Here are some points:
 -1  11  11  -3  11  -4 -10  16   8 -20  -3  -7 -12  14   4  -9  11  -5 -13  15  -3  -5  11  16   5
 64 127  -4 -10  40 -26  -5 -60   1 -10 -10  23 -13 -38  42  -7  29  13  25   9 -26   4  -9  47  34
  1 -49 -34  10  18 -13 -28 -21  18  34  27 -15   9  32 -20  30  -1  11 -15 -31   2  10  37  -7  20
  8  16 -25  12 -13   3  22 -18 -36 -17   8  22  17 -10  14  -4   5   8   3   8  11   8  -6   5 -14
 18   2 -15  -6   1   4  -6  16  18 -18 -19 -22   7   4   7  -1   4 -17  17 -13 -25   3 -26  -2  -5
  0  15  14 -10  15  -2 -15  19  10 -21 -12 -13 -17  18  14 -12  19 -11  -9  20  -8   0   7  17   6
  2   8  20   3  32 -28   4 -12  -7   2 -21 -14  -8  20  -7  21  -5   1 -26   2   2  29 -23  12  35
 21   9 -22 -52  32  35   8  39  18  21  33 -23   2   3 -17  13  25 -17  -7 -22 -38   7 -71  20 -24
-35  59  95  26 -35  37  61 -21   1  70  16  26 -38   4  16 -10  12  40  11  59 -13 -10  47   1  -1
-32  64 107  32 -48  18  79 -61   0  86   6  78 -35 -24   7 -14  -4  77  -2  55 -19 -39  74 -29  51
-12 -39  38 -45  12 -37  17   6  27 -38   3 -40  28  17 -51  43 -26  -5  32  -2  15  41  -1  13  17
  2 -11  28  -4  56 -60  -5 -30 -23  13 -53 -21  -7  15  -9  45 -15  -2  -6  -5  20  14 -21   8  44
 20   0 -25  -5  17   0  -8  30   9 -15 -20 -38   4   1   8   2  22 -27  27 -35 -42   9 -47  -1  -3
 -6 -31 -18  14  -8  -4 -36 -12  -3  13  16   3  10  19 -18  21   8   5   1   4  -3   1  16   1   4
  8  -3  -7   2 -20 -33   3  45  -4 -29  -5 -19  -1  10   5   5  -6  -2   7 -16   4   4 -12  -5 -10
-13  16  31   6 -22  16  23 -13 -10  28   5  16  -7  -3  -2   0   0  18  -6  20   1 -10  26  -9   4
  7 -11  -1   0  -2 -11 -15   3  23  13   2  -7  -1   9  12  -1  -2 -12  11  -9  -6 -10 -16  -5  11
-13 -43 -18   0   2  -8 -20  -9  10  21   5 -27   4  12 -14  14  -3   1  -6  -7  -6   8  18   8   6
 -6 -12  18 -24  16 -27   6   9  13 -26  -3 -41  18   5 -29  30 -15  -4  12  -3  10  22   0   3   6
 13  -3 -16  -3 -21 -42  -2  62  -4 -39 -11 -21 -14  -6  17  -3 -12 -10  11 -37  -6  15 -40  -7  -7
 16  12 -15   3   9  10   9  -2 -10 -10 -26  15  15 -13 -14   3  14   5   6   0  -9   0 -10  25   6
  7  19 -21  17 -20  -2  25 -18 -48 -25  24  21  19  -4   6   2  11  16   0  12  15   6  -9   3 -14
  3  -7  34 -46 -18  -7  18  28  26   4  -8 -11 -50   6  34 -18  -2 -40  12   8 -10 -16 -26  -4  18
 11 -12  -4   4  -1   5 -18  -3  15   3  -7  10  -8   7  -1   3  -7 -13  -9   2   6 -12   0   4   3
-15 -27  15   8 -14 -14 -11 -17  -3   0  11   2  -5  -6   3  -7  -7  -2 -10 -10  -1  -6  -6 -12  -4
 -1   5  -4  -2   9   6  11  -9 -15 -10  -3   5   5 -14  -5  11  -3   5  -2  -2   7  12  -5  -2  -6
-21   1  11   4  -6 -16  -5  -4  34   5   3 -13   3   4 -24  -2  27 -16 -22  -9  18  16  -8  14 -10
 -4 -21  30 -24  10 -41  12   5  11 -24   9 -45  17   6 -28  38 -23   4  23   5  27  33  17   9  20
-50  38  81  21 -61  44  62 -49 -52  85  33  19 -20   8  30 -21  -8  55  16  47  12 -32  50 -16  27
 14   7  -6   5 -17  26  10 -12 -47 -13 -20  13   4  -3  10  16   3   3   3  14  14  -9 -11   8  -6
 11 -22   8 -23 -11   2  -1 -27  -8  -3  -3  -2  16  10   7   9 -20  -4   4   6  14  -4  15 -11  -2
  6  23 -18  -8 -15   5  -7  10  -1  -1  32  78 -26 -50   7  -4 -14  33 -10 -15  41 -51  12 -13  -6
 39  42   6  16  -4 -19   4  -8  14  -1  -7  -9  37  -8 -65  42  28  -1   1 -47  31  66 -34  -5 -31
 -49 -109   88   41  -49  -64  -37  -84  -20   24   65    1   12  -34  -12  -11  -22  -44  -47  -71   11  -10   -4  -50  -21
-26  -8  -5 -23  22   7   6   5  -1   1 -21  -1   4   4 -11   0  -8  -9   6   8   9  -1  15 -17  -5
Then 22 other points, each followed by its number:
  3   8  -2  29  -5   6  -2  42  18 -18 -16   6 -27  22 -15 -20  11  20 -15  29 -16 -18   0  25  10 0
  8   9 -32   6 -24  24  41 -35 -59 -26  11  27  22 -20  -1   4  15  18   8  21  23  -1 -10   2 -14 1
 13 -23 -12 -30 -40 -36 -76  47  83 -59   2 -62  50  54  18 -22  -1 -48  70 -39 -14  27   7  37 -44 2
 -7  16  -9   0 -13  -3  -3  10   0  -2  22  27 -10 -22  -2 -12   0   5 -12  -6  21 -14  10 -18  -1 3
 -2 -83  -6  -2  -3 -32 -11 -16  10  36  57 -31  29  50 -16  25  -1  -4 -19 -36  -5  39  52 -22  22 4
-86 -28 -40 -17  78  79 -32 -56   3  24 -11  51 -72 -10   3 -34  19 -28 -48  33  12 -53 -21  17  30 5
 13  17 -14  15 -21  15  28 -11 -27 -18  20  24  21 -19   6   0   6   6  10   9  17   5  -7  12 -14 6
  1  10 -18  36  22  -6 -10  36  28 -14 -22  15 -30  17 -13  -9   8  27 -26  16 -14  -8  11  18   7 7
 -6 -30  29 -35  12 -40  16   6  14 -42   6 -59  12  14 -34  43 -31  -4  14  -3  20  21  10   2  20 8
-12  12  22   3 -15   8  18  -9  -8  17   4  11  -5  -5  -2  -3  -2  20  -1  15  -1  -6  15   1   9 9
-35 -36 -22 -17  80  40   0 -16  -2   4  -3   3 -69   2  16 -37   7 -36 -41  17  -7 -33 -24  45  22 10
-28 -26 -10  -7  51  43   2  -9  -8  -3   4  14 -50 -19   3  -7 -20  -7   4   8 -17 -25 -10  12   7 11
-27  26 -30   2  29  17  -7 -16  -4  21  11  23 -19 -34  10   2  22  24 -29  -1  13   1   7 -22 -12 12
-17   9 -22   5  19  16  -3  -6  -3   5  14   9  -4 -32   3  -4  26  17 -33  -6   1   4  -3 -11  -9 13
 -4  -7  19 -26 -17 -27   4  28  25   6  -8  -7 -44  -5  21 -11  -5 -45   7  15 -17   3 -24   0   7 14
  3   5 -14  33  19   1  -4  28  24 -16 -22  21 -27   7 -16 -13  15  29 -24  11 -11 -11  -2  26 -12 15
-20  28  34  19 -20  10  36 -16 -16  24   9  29 -21  -7  16  -7   4  35   2  28   1 -19  28  -4  10 16
  8   3 -11  14  -8   9  28 -26 -37 -13  28  22  15 -10   9  10   0  10   8  18  18   6  -7  -1 -12 17
-13  35 -20  -1 -12   5  -5  16   2   4  46  86 -19 -62  14 -25 -15  36 -28   1  43 -74  30 -32   0 18
 -2  23 -11   0 -12   4   0   2  -5   4  25  38 -15 -30  -7   2 -13  15  -7 -12  14 -24   9 -15  -2 19
 34  10 -38 -14  10   9 -19  32  25 -11 -22 -36  11 -14  25  -9  11 -30  21 -33 -26   7 -50   1 -14 20
  1 -23 -13  -9 -38 -18  -8  12   4 -17   9  -9   1  21 -10  -8 -11  16  14   2  -5 -11  18  -2 -17 21
Which two of these numbered points are nearest to each point below by angle, seen from the average point of the first points? Their numbers follow each, nearest first.
 -4 -20  17 -34   6 -39  16  11  10 -33   6 -49  20   8 -38  34 -18  -7  29  -3  25  30   1  20   8 > 8 2
  2  -9  37  -9 -28   8  21   0  22  -1 -16 -15 -12  13 -19   6  -2 -39 -12   2  26  16   6 -25  17 > 14 8
 -8 -20 -14   8  15  -8  -8 -14   0  16  19 -14  10  21 -13  12   1  12 -14  -9   2   5  17  -7   7 > 4 13
 -4 -35 -26  14  -5 -12 -18  -9  -6  31  23  -5  11  28 -12  11  -9   2  -8 -11   0   5  18   3  12 > 4 21
-35  33  78  23 -43  23  60 -28 -49  64  10  46 -16 -17  15 -15 -12  35  21  29  -1 -29  47 -30  -2 > 16 9
 17 -14  -7 -20 -16 -15 -42  24  38 -21   6 -36  19  14  -5  -7  -1 -25  30 -18 -21  11  -5  16  -8 > 2 20
-10  -4   5  14   6 -17  16   6 -24 -17   6   3  -1 -10  -4  -3 -16  31   5   0   1   0  -2   6  -1 > 17 1
-39  51  38  13 -44  56  36  -9 -21  46   4  21 -14 -13   8 -13  -2  44  -3  28  10 -23  39 -13   7 > 9 16
-10 -50  -6 -12   7 -21   0 -21   2  35  25 -24  17  31 -28  34 -11 -11  -2 -11   8   2  31 -11  -8 > 4 8
 15  -7  10 -13   5  17 -44  -3  31  -3  19 -35   6  45  11   3 -26 -10  11  15 -20   5   9  23   7 > 2 21
 -1   2 -11   2  -5 -12   9   2 -14 -17  18   2  -6  -4   0  -3  -9  11 -22   3   6  -5 -13  -5   5 > 3 18
Now 22 new points, numbered from 0 again:
 60   6  -5 -47 -12  15  19 -19  -7 -20 -28  13  33 -20  48 -31 -46 -20  48   8  30 -13 -14 -19 -32 0
 18  -6 -26  20 -26 -51  -1  82  -8 -42 -28 -30  -1   8  13   3 -18  -8   4 -35  -6  13 -36   0  -7 1
-14 -11  -3 -10  22  12  -6  -4  -2   7   1   2 -24   1  -2  -5  -3  -1  -5   5  -6 -11  -4   5   3 2
 -9 -29 -12  -3  10 -11 -11 -11  14  16  12 -20  10  22 -23   5 -14   1   3 -17 -13   5  25  -6  12 3
  9  12  -9  11   9   9   6  -3  -7  -1 -24  12   8  -9  -4  -1   7   8   5   3  -3   2  -3  17   6 4
-16 -46  18   8  -9 -28 -18 -26   2   9  18  -4  -4 -13   3  -5  -9  -5 -15 -22   4  -2  -5 -16   0 5
  7 -20   4 -11 -15 -15 -33  13  35 -17  14 -27  30  13  -1  -2   1 -10  35 -25 -15   8   7  20 -20 6
-10 -34  -9   3  11  -9 -34 -11  20  37  14  -8  22  22 -10  13   0   5  -1 -24   0   7  37   5  -1 7
 32  29 -27  30  43  41  16 -10 -10   7 -61  37  31 -35 -21  -5  10  20  25   4 -35 -15 -10  34   0 8
-60  62  83  34 -62  52  51 -11 -52  52 -15  66 -38   8  18  11  13  69   4  57   0 -25  87 -19  23 9
  5   8   0  26   4   0   5  20   8 -16  -9   2 -28   8  -4   4   0  16  -6  16   1  -8   7  10   5 10
  8 -13  -7 -13  -7 -30 -26   0  26 -18   2 -19  19  16   6  -2  -9 -17  26 -12 -11   7   2  12  -6 11
  1 -22  -2  -9 -15   6 -24  59  69   2 -17  -4 -25 -24 -28 -11   3 -85 -10   9 -20  22 -10   0 -16 12
 16 -41  -2  23  14  21 -38  -7  26   3  -8   1 -13  37 -29  10 -32 -15 -28 -12  -2 -26  23   6  20 13
 -5  18  29 -41  -5 -19   9  35  41  24 -21  -4 -57 -17  30  -2  -5 -51  18  17  -5  -6 -26 -32  11 14
  8   1  -6   2 -19 -33   1  41  -6 -29 -11 -21  -1   4   6   0  -9  -5   7 -15   5   8 -24 -17  -6 15
 37  35   6  52  19 -26  20 -80 -38 -14  31  42  77 -10  23  18  20  37 -26 -26   1  25 -36   4  19 16
 -5  21  14  -8  20 -11 -12  20  11 -25 -13  -1 -23  13  13  -9  22  -7  -6  19  -8   0  10  14  11 17
-77 -90  55  62 -50 -42 -32 -88  21  22  49  11  18 -33  15 -35   0   0 -75 -63  14 -27  34 -33 -18 18
 12 -19  -7 -14 -19 -16 -26   6  28 -23   8 -22  28  19   1  -6  -2 -21  22 -11  -5   8  -6  19 -14 19
-11  13  10   9 -10   7   6  -1  -8  16   5   8  -1   1   3  -6   0   9   2   9  -3  -6  11  -8   4 20
 -5  26  14  -7  16  15 -21  38  31 -29  -2 -12 -35  26  34 -16  40 -17 -20  32 -12 -20  27  25  16 21
Which two of these numbered points are nearest to each point below by angle, seen from the average point of the first points? Their numbers follow each, nearest first.
  1  28  21 -20  38  24 -36  44  43 -35 -29 -30 -53  48  29 -48  59 -36 -32  43 -16 -16  26  32  13 > 21 17
 47  46   0  20 -10  -8  24 -18  14   3  31 -11  47 -18 -69  48  34   3  13 -45  27  72 -28 -19 -42 > 16 6
-18  23  51   7 -43  23  48 -50 -27  45  -1  32 -20 -30  12  -8 -15  49  23  25 -17 -24  46 -14  15 > 9 20
 22 -25  -5 -25  13  -6 -25  15   0 -31  20 -24  29 -13   1  -6  13 -16  44 -15   1  -1 -34   7  -9 > 19 6
 34  -4 -39 -17  24 -22 -27  40  42 -17 -31 -43  20  -9   5   4  -4 -28  45 -23 -47   4 -42   2  -6 > 11 19
  5 -22  39 -45  17 -23  14  -2  29 -38   1 -71  37  22 -54  47 -16  11  20   4  17  37  -1  16  26 > 6 19
 14 -19 -40  -6 -17   9  -6   0 -11  17 -20  -4  15   3  21 -23 -20 -14  11 -12   6  -6  -1 -22 -23 > 0 19
-31  -5  15   3   7 -14  -4   1  17  13  -6 -10   8  10 -36  -3  26 -15  -2   6   4  20 -21  17   3 > 12 19
-43  -5 -14 -12  78  36   8 -20 -33  11  -9  28 -62 -20 -17 -12 -16 -15 -29   2   7 -32 -20   4  28 > 2 8
-15  45  38 -16  31 -16 -37  48  33 -59 -15 -15 -48  33  45 -20  40 -25 -19  69 -19 -19  32  64   6 > 17 21
 12   5   0   5 -15 -28   1  37  -2 -22  -5 -19   1   5   8  -4  -4   0   1 -17   4   4 -16 -10  -5 > 15 1
